((0.3, -1.6, -0.4, 1.2), (0.6, -2.0, -1.1, 0.3))
-0.4
((-34.982, -202.742, 199.885, -109.983, -91.273, -19.517), (-33.913, -188.497, 200.959, -112.619, -117.452, -19.449))
199.885
((-0.161, 0.050, 0.163, 0.167, -0.026, 0.216), (-0.047, 0.114, 0.023, 0.099, 0.098, 0.059))
0.163
((-7.45, -148.90, -83.08, -75.72, -134.19, 136.48), (-80.32, -75.76, -80.68, -59.80, -66.50, -78.56))
-83.08
((-0.73, -0.75, -1.63, -0.41, -1.32, -0.97), (-0.76, -0.75, 2.07, -1.67, 1.62, -0.28))
-1.63
((24.462, 30.987, -35.401, -73.895, -67.048, -91.071), (-197.706, 188.933, 48.777, -111.176, 198.132, -207.725))
-35.401
---
[[18, 17, 4, -18], [-4, 0, -19, -14], [-30, -12, 28, -15]] → -12
[[4, 8, 8, 4, 1, 2, 6], [3, 0, 3, 7, 9, 5, 1], [0, 3, 8, 8, 5, 1, 1]] → 5
[[61, 22, 91, 35, 45, 15], [34, 9, 12, 32, 37, 59], [28, 75, 35, 57, 41, 66]] → 57
[[27, 76, 38, 37], [37, 19, 26, 20], [51, 38, 65, 14]] → 38
[[6, 3, 4, 7, 4, 3], [5, 3, 4, 1, 4, 6], [7, 5, 8, 5, 6, 5]] → 5
[[7, 4, 6, 6, 4, 4], [5, 2, 6, 9, 8, 1], [3, 7, 6, 4, 3, 3]] → 4
---
[ 27.0 -53.0  44.5  -7.7   4.4 -20.3]: 44.5, -53.0

[ 48.5  51.1  13.1  30.0  31.9 -16.4 -10.5]: 51.1, -16.4

[[ 23.4  23.9 -14.8 -20.8 -11.8 -19.2  19.7]
 [-48.9 -35.9  58.8  56.0  34.1  32.2 -28.6]
 [ 26.3  26.1 -18.1 -24.2 -13.4 -20.3  21.5]]: 58.8, -48.9

[[-45.7 -15.1 -11.6  50.0  -1.7  25.1]
 [ -7.8  -4.3   5.3 -19.3   4.2 -61.3]
 [-49.4  10.7 -10.8  -4.6  12.9   3.6]]: 50.0, -61.3

[[ 48.1 -21.6 -22.5  54.2]
 [-18.1  25.2  51.0   6.1]
 [ 36.1 -32.0 -20.3  12.9]]: 54.2, -32.0

[[  2.9 -10.8   9.4  26.7   3.5]
 [ -6.7  11.2  -7.5 -16.3  14.0]
 [ -0.4 -16.4  27.7  49.5  35.0]]: 49.5, -16.4
---
[[-16.9 -36.0 -34.6   0.3 -17.9  50.1]
 [-35.2 -27.6 -24.4  54.6 -30.4   7.3]
 [ 49.2  -1.5 -35.0  24.5  52.9  15.8]] >> 49.2

[[ 24.7 -47.8  -8.6  39.1  40.2]
 [ 12.2 -31.6  -6.5  45.6  50.6]
 [-58.2  62.9  30.2 -47.2  54.0]] >> -58.2

[[ 51.3 -11.2  24.9 -16.6  17.0   2.7]
 [  6.5  15.9 -18.0 -38.8  26.5   3.4]
 [ -6.1  23.0 -35.2 -25.8  22.2  16.1]] >> -6.1

[[ 29.1 -50.1 -50.7  -5.0]
 [ 16.3  41.2  -0.7  24.6]
 [ -2.2  23.8  39.0  44.6]] >> -2.2

[[ -1.1  -2.4  37.4  -7.5  -8.4  16.1   3.7]
 [-14.2 -15.4  47.1 -19.8  11.9   3.0 -10.6]
 [  7.6 -27.2  56.6 -53.8   4.6  22.3  20.0]] >> 7.6

[[-19.5   8.1 -40.4  26.3  -4.7]
 [-42.3 -59.7  -0.8  30.4   7.1]
 [-13.7   0.5 -18.1   2.0   4.6]] >> -13.7

[[  4.7 -15.8  -2.4 -13.9  -8.7   6.0  14.6]
 [  1.9 -12.2 -12.1 -20.0 -10.9 -19.0  22.8]
 [ 27.7 -44.0  -3.3 -47.0 -42.8  47.6  34.1]] >> 27.7
---
array([ 13.3,  -4.7, -17.0,  -4.5, -16.4,  -7.6]) -17.0
array([-1.43, -1.26,  1.39,  1.03]) 1.39
array([ 0.058, -0.103, -0.007,  0.003,  0.142,  0.163]) -0.007
array([ -83.34,   46.71,    1.43, -110.30, -180.55, -102.11,  120.54]) 1.43
array([ 0.2,  0.5, -1.0,  1.2]) -1.0
array([ -5.41,  18.49,   6.87, -16.68,  -0.80]) 6.87
array([14.39,  2.52, -9.48,  4.64, 11.42]) -9.48
---
Q: [-30.1  29.8  28.9  20.4  46.1 -27.2]
A: 28.9
Q: [ 18.6 -10.3  61.4  -3.2  25.6  -6.7 -36.0]
A: 61.4
Q: [-22.6 -17.8 -16.5 -21.3  42.2  50.4]
A: -16.5
Q: [ 17.9  44.0   5.9  18.9 -11.7  -0.4 -63.4]
A: 5.9
Q: [-11.4   2.5 -49.0   1.5 -63.8  12.0  50.9]
A: -49.0
Q: [-28.1 -48.4   1.9 -34.6  61.1  46.4 -27.2]
A: 1.9
---
[[ -8 -16 -15   4  -5]
 [ 43  26  26 -48 -34]
 [-39 -15 -27   4   6]] ==> 4

[[442  69 517 289 759]
 [ 91 288 637 551 870]] ==> 551

[ 49 102 119 117 228 121] ==> 228

[[ -5  -3  -9 -21 -17 -21]
 [-21 -42 -36  29 -11  37]
 [-31 -27 -30   1  -9   5]] ==> -9

[  3  26 -39 -13 -12] ==> -13

[[502 330 139 539 827]
 [576 430 431 547 567]] ==> 547
---
[[-35.3 -19.9  35.5 -21.9]
 [-28.7   1.4  27.0 -24.1]
 [-53.0 -39.4  51.1 -19.2]] result: 51.1

[ -6.5 -46.9 -25.4 -50.8 -42.7   2.9  61.8] result: 2.9

[-30.6 -46.9 -44.9 -18.7 -35.0 -10.3  35.5] result: -10.3

[-50.5 -48.3  18.1  27.4 -14.7] result: 27.4

[[ -7.3 -34.5 -20.5 -22.0  58.3  -2.3]
 [-12.3 -54.4 -22.6 -25.9  26.0  22.0]
 [-20.4 -48.5 -20.0 -26.7  33.6  14.3]] result: 33.6

[ 53.6 -24.7  61.9  17.7] result: 61.9
---
array([[5168, 6323, 2060, 6418],
       [3744, 1721, 1236, 9149],
       [7207, 2276, 1314, 2585]]) Out: 5168

array([[180, 200, 149, 127, 145, 149],
       [ 76, 117, 140,  18, 126,  43],
       [156, 185, 126, 233, 134,  26]]) Out: 180

array([[7, 5, 3, 7],
       [4, 5, 2, 6],
       [4, 7, 8, 8]]) Out: 7

array([[-16, -15, -21,  22,  21],
       [ 10,  -2,  -5, -41, -23],
       [ 48,   2,  29, -47,   3]]) Out: -16

array([[632, 108, 166, 827],
       [687, 798, 454, 524],
       [104, 860, 903, 778]]) Out: 632

array([[138, 161, 183, 211, 220],
       [226, 106,  49,  70, 120],
       [ 69, 119, 151, 171, 198]]) Out: 138
---
[[-35.4, 62.4, 1.8, -34.0, 48.5],
 [-16.0, -34.5, -34.9, 41.0, -44.8]] ⇒ 41.0

[[24.1, 48.5, -45.1, -32.6, -43.6],
 [8.5, 25.5, -31.0, -31.5, -26.7]] ⇒ -31.5

[[9.9, 47.1, 5.1, 42.3, -3.3],
 [5.5, -26.4, -3.8, -42.7, 14.5]] ⇒ -42.7

[[18.4, 17.6, -6.4, -28.2, 45.3, -55.1, 8.0],
 [-34.5, 27.8, -7.0, 23.9, 44.4, 58.5, -1.5]] ⇒ 58.5

[[24.6, -43.2, -9.7, 61.1, -10.9, 62.9],
 [21.8, 11.9, 17.2, -15.6, -9.3, -20.6]] ⇒ -9.3

[[-1.1, 8.2, 6.4, -62.9, -22.0],
 [-0.9, 8.3, 6.2, -63.1, -21.9]] ⇒ -63.1

[[-14.1, 44.0, 22.1, 2.6, -14.6],
 [-50.8, 43.0, 16.4, 16.0, -4.7]] ⇒ 16.0

[[-33.4, -28.3, 26.4, 31.3, -46.6, -1.9],
 [-3.9, -4.7, 16.8, 23.9, -46.6, -5.2]] ⇒ -46.6

[[50.7, -61.1, 9.4, 1.6, 6.3, -17.2, 15.5],
 [-10.6, 59.5, -51.6, -22.8, -25.4, 15.8, 36.8]] ⇒ 15.8
